Each row is where one point has got to under a steady rotation. How many ticks took it there?
The counts run from 0 to 189.
[ 97  74 111 149 125 127 142 128 147 142 117 158  75 157 134 122 136 110
 129 101 111  72  93] => 51
[121  70 128 109 133 106 146 102 102 154 106 137  75 163 148 117 169 158
 129 105 110 148  95] => 147
[102  98 117 106 120 133 144 158 103 195  80 138 164 149 174 139 103 169
 147  96 129 128 147] => 75
[100 116  98 119  93 130 138 139 126 165  73 127 146 119 173 141  68 148
 152 115 116 135 178] => 79
[131 120 119 111 113 130 118 161 136 171 116 135 139 182 196  93 169 110
 142 118 146 155 124] => 178
[155  62 105 112 156 117 120  79  94 118 141 199 121 116 110  90 154 133
 147 107 133 103 127] => 122
[ 66  98 113 111  90 139 114 122 134 139  93  90  54 105 152 128 122 136
 120  95 110 102 163] => 53
[139 128 102 126 180 137  95  91  90 112 132 184 160 133 108 110 117 178
 166  79 177 103 129] => 9
[100 133 124 107 107 132 127 124 127 158  99 124 158 120 167 129  81 159
 155 136 135 118 200] => 84
[ 70  96 111 120  92 145 113 102 127 118  94 115  48 110 137 119 112 159
 113 116 100  92 161] => 48
[ 79  88 120  83 127 152 123 106 131 139 106 110  99 110 129 165 128 175
 134  88 118 103 139] => 49
[107 102 120 164  75 128 157 150 151 165  95 132  87 151 172 102 148  85
 152 114 112 118 130] => 62
[ 63  83 132 131 100 130 138 123 136 152  85 130  58 123 144 106 131 114
 138 113 101  81 121] => 52
[120 110 123 108 114 107 147 142  97 207  93 115 142 174 173 156 129 151
 150  79 130 144 151] => 70
[105 114 114 114 115 115 164 136 118 190 108 142 161 165 156 163  78 158
 151 116 149 124 151] => 80
[101  99 105 123 119 158 153 118 111 179 108 120  96 161 144 170 137 143
 161  76 125 142 126] => 60
[149 131  99 110 144 117 130 171 139 172 124 159 150 202 183  99 155 134
 136 120 153 145 125] => 183
[151  84 110  79 141 151  88 104  92 105 127 119 106 139 112 125 167 169
 146  31 144 131 147] => 29
[189  80 108 129 119  87 104 109 119 140 128 183 158 157 121  77 136 131
 140  98 116 127 135] => 112
[144  98 109  89 135 163  83  89  96 101 146 135 115 137 111 107 139 146
 156  65 160 133 160] => 24
[180  79 108 100 146 102 104  80 102 134 154 177 154 133 102 106 137 165
 127  99 131 128 118] => 116
[134 118 100 114 128 178  86 101 109  90 142 132 129  94 134 117 121 172
 150  94 152 126 181] => 18
[121  87 111 131 150  79 121 104 132 142  91 142  89 145 166  94 148 138
 104 120 109 132  88] => 153
[125  93 130 141 125  90 154 162 117 198 123 135 145 164 161 118 114 122
 167  94  96 128 114] => 71
[151 114 109 144 101 135 133 133 156 127 134 159 156 117 145  79 120  89
 153 123 129 104 192] => 98
[ 93 107 133 163  69 104 147 167 133 180  83 139  95 152 157 112 138  92
 148 130 103 119 146] => 67
[115 117 142 103 108 117  85 110 132  97  99  86  79 126 134 106 122 141
 113  68  98  79 157] => 38
[132  80 106 151 121 108 118  84 145 117 112 144  80 140 132  94 175 104
 119 115 107 135 108] => 138
[ 99 130  91 139 115 126 136 147 153 178 106 150 138 124 176 100  84 131
 131 165 113 109 187] => 83
[136  95 103 152 137 116  88 108 140  90 142 148  91 123 117  51 146  91
 145  83 152  99 150] => 21
[143  99 127  85 127 149  94 101  85 110 132 124 109 145 134 121 131 180
 138  33 115 127 137] => 34
[141  97  75 153 172 135 116 113 112 111 149 167 142 150 105  87 155 141
 158  89 163 108 120] => 15
[125 118 116 144 123  99 163 159 111 194 110 152 151 176 160 144 109 141
 155 101 132 127 130] => 76
[165 113 103 107 108 153 111 107 121 143 143 139 191 126 151 123 117 144
 151 129 150 162 204] => 100
[160  93 107 127 148 153 110 109 108 116 139 144 137 154 112 102 170 120
 154  45 166 117 125] => 25
[174 138  99 111  94 122  92  99 123 130 116 140 171 113 126  76 114 149
 125 119 101 120 200] => 109
[135 108  99 144 131 152 174 144 122 183 126 182 170 149 149 109 119 136
 178 132 164 132 142] => 91
[134 116 136 110  97 107 108  87 128 102  75  84  74 118 147 102 132 173
 111 116 107 141 154] => 145
[129 113 118 151 110 137  78 118 127  80 119 109 104 112 143  78 145 107
 143 109 149  95 185] => 22
[ 89  94 114  97 142 113 107  90 147 154  69  93 101 142 180 159 125 192
 109  99 121 153 118] => 156
[116  93 118 120  93 131 159 124 102 174  93 132 114 160 154 166 149 143
 167  85 127 136 132] => 65
[139 145 103 123 134 111 107 159 145 170 119 182 144 156 172  76 110 123
 123 140 124 122 120] => 189
[ 75 115  92  97 115 139 133 125 154 136  67 122 104 121 199 124 100 143
 122 164 125 141 155] => 165
[ 77  85 109  83 105 176 150 107 114 150  89 114  83 132 136 151 138 167
 139  86 131 116 138] => 54
[107 120 105 159 141 103 159 177 124 183 106 179 147 130 168  78  69 117
 133 143 131 103 150] => 82
[147 139  93 104  83 142 116 128 155 113 110 142 152  97 145  95 104 139
 157 128 139 119 216] => 99
[ 98  84 103 144 134 139 159 126 123 166 132 135  90 141 124 138 161 113
 136  79 126 106 105] => 56
[138 155 116  85 104 143  96 148 137 142 105 133 159 137 175 126 111 154
 133 139 145 139 169] => 186
[128 128 107 166 113 147 137 120 145 160  95 166 153  98 144  77  81  94
 145 141 147 110 198] => 93
[ 82  99 103 111  99 172 135 103 115 168  77  96 110 129 155 173 129 159
 159  86 126 149 161] => 59
[106  86 131 136 110  91 112  98 146 155  68 105  75 135 152  89 143 125
 114 126  89 126 129] => 149
[140 102  87 152  92 120 146 126 130 175 142 198 153 129 142  87 121  96
 161 143 141 122 154] => 92
[151 123  96 156 103  94 116 124 141 131 140 142 142 128 141  66 103 104
 132 140 138 138 173] => 103
[144 124 110 126 159 153  81  96 117 102 130 156 144 111 124  97 106 170
 130  95 162 106 189] => 13
[ 96 109 114 111  93 148 145 148 124 170  70 100 105 130 171 173 116 153
 151  89 109 131 176] => 64
[102 118 103 151 105  97 153 164 132 198 102 160 140 145 175  89  97 118
 129 122 118 110 141] => 77
[132 112  87 128 124 162 145 107 109 152 127 171 181 130 133 150 104 167
 153 121 162 129 169] => 90
[ 84  87  95 136 144 121 157 128 141 164  96 151  97 150 176 107 147 123
 107 135 157 134  93] => 163
[130 121 111 147 135 140  89 110 145  77 133 150  95  94 127  74 118 129
 133 113 154  99 181] => 17
[ 99  76 147  88 121 114 104 113 120 150 116 119  80 132 144 159 123 191
 133  72 107 103 134] => 44
[164  95 104 129 112  78 103 111 122 120 123 159 134 124 133  58 120 122
 129 120 110  99 173] => 113
[191 145 126 107 109 130  88  84 101 121 142 136 194 124 112 115 115 173
 137 131 115 129 186] => 110
[174 112  93 136 112 124 131 128 103 143 147 174 169 147 133 109 122 123
 154 109 158 133 164] => 101
[134 129  90 126  90 158 114 131 142 140  98 134 153 113 157 116 100 148
 151 138 133 120 205] => 94
[105 100  96  86 155 154 154 113 133 181 101 138 124 162 170 125 151 157
 124 104 163 154 108] => 167
[ 89  66 103 106 123 157 146 116 112 169 109 140  77 146 121 160 140 144
 141  72 149 114 120] => 55
[150  64 101 139 123 114 144  84 112 120 123 138  91 148 123 101 165 127
 145 105 112 131 103] => 137
[132  84 119 127  91 109 111  82 138 120  97 112  76 113 139  87 161 125
 113 125  98 133 151] => 139
[138 112  96 170 173 126  92 128 139  87 135 188 130 129 125  61 125 119
 135 112 163  84 143] => 11
[104 121  79 127 112 141 153 133 106 178 115 148 166 138 160 154  82 175
 159 111 143 121 157] => 85
[144 116 151  96 111 152  74 111 113  78 103 104  99 122 116 109 124 161
 152  68 128 124 159] => 28
[125  79 120 138 132  79 134 112 119 140  88 123  73 158 146  85 159 107
 111 115 100 152 111] => 148
[121  54 115 113 160 124 116 108  98 160 130 128  92 136 116 133 144 166
 145  70 114 105 104] => 45
[155  52 101 140 127 110 120  95 137 112 132 144  82  97 135  63 145 106
 122 145 126 102 127] => 128
[131 101 136 155 128 118 103 118 116 101 141 148  94 144 109  56 166  98
 156  75 140 123 137] => 26
[128 134 119 127 115 128  73 138 127  91 120 112  74 117 127  56 144 132
 121  85 111 102 141] => 32
[106  87 125  95 135 111 116  78 106 140  63 102  99 155 154 133 140 185
 110 109 121 130 122] => 151
[118 162 126 127 107 147 112 165 158 149  93 108 133 148 203  94 118 108
 117 142 138 137 170] => 180
[147 118 106 100 142 137 122 148 124 182 119 152 171 177 170 132 101 184
 147 111 161 125 121] => 187
[185 101 118 157 109 103 134 133 109 150 157 189 160 151 116  56 147 111
 146  93 140 128 146] => 107
[ 96 124 124 141 100 116 137 139 135 184  86 142 126 142 181  90  85 126
 122 134 118 115 161] => 78
[138 114 116  97 135 179  84  96 120  90 130 113 121 122 130 121 143 160
 153  83 140 122 184] => 23
[149 111  88 120 172 149  97 108 113  94 142 152 131 127  84 103 138 164
 165  79 200 128 140] => 14
[129  90 107 110 101 119 115  68 129 125 103  96  79 114 151 140 160 148
 118 116  96 155 162] => 140
[107  91 120 166 101 125 146 148 117 201  85 130 114 181 156 135 157 120
 157  95 117 122 120] => 66
[172 143 115 118  83 130 101 114 117 120  98 139 154 102 138  93  99 118
 151 123 125 121 220] => 104
[ 94 112  98 141 119 133 139 132 170 162  88 139 109 155 191  90 160 101
 120 164 155 125 137] => 169
[ 96 114 106  83 126 171 134 112 136 168  72 109 106 147 177 149 122 176
 132 133 146 171 145] => 166
[148  81 105  78 121 132 110  51 111 112 109 146 110 112 117 123 103 158
 122 124 120 118 163] => 125
[143 138 106 127 152 117  81 108  98 115 112 139 164 118 141 106  79 202
 122  98 161 109 184] => 3
[189 103 103  98 136 109 104  99 103 146 149 159 175 145 102  99 132 163
 139  91 129 131 148] => 111
[163 121  90 163 136 131 133 143 125 158 134 186 163 157 149  71 122 100
 184 130 142 124 160] => 97
[108  84 117 127 128 123 124 106 126 154 130 147  67 139 132 102 150 122
 125  72 110  83  97] => 46
[137 101 103 162 172 118 109 115 101 117 114 188 139 129 114  85 122 143
 148 108 179  94 137] => 10
[154  93 110 118 156 153  80 107 108 104 150 159 126 138  96 123 159 172
 173  77 162 137 141] => 19
[101  66 108 117 136 160 147 110 126 162 100 126  64 131 129 149 133 166
 139  80 123 105 102] => 50
[173  58 130 118 117 112 134  91  97 144 114 137  92 167 131 115 185 133
 125  80 108 158 110] => 142
[109  68 117  89 165 145 141  92 125 172  92 148  97 166 154 140 145 169
 129 134 129 151  86] => 157
[187 129 110  91 119 121  94  83  96 129 127 151 158 119 111 113 111 179
 126 113 125 129 172] => 115
[151  66 102 145 120 115 133  64 122 107 126 150  80 121 118  82 159 115
 138 123 116 130 131] => 133
[153  93 106 101 115 121 107  74 114 110 115 148 129 112 124 117 121 179
 130 118 102 123 176] => 120
[155 133  95 126 172 112 114 100  91 106 127 164 172 148 122 123 124 185
 149  96 167 105 143] => 4
[112 105  89 105 127 154 150 146 134 181 108 124 133 182 179 122 157 158
 145 102 175 173 140] => 172
[125 148 122 134 134 115  74  93 147  97 117 157 119 105 150  88  86 149
 119 124 164 106 179] => 7
[111 134 140 115  81 139 136 142 100 170  89 101 124 133 185 169 113 153
 144  97 106 141 168] => 69
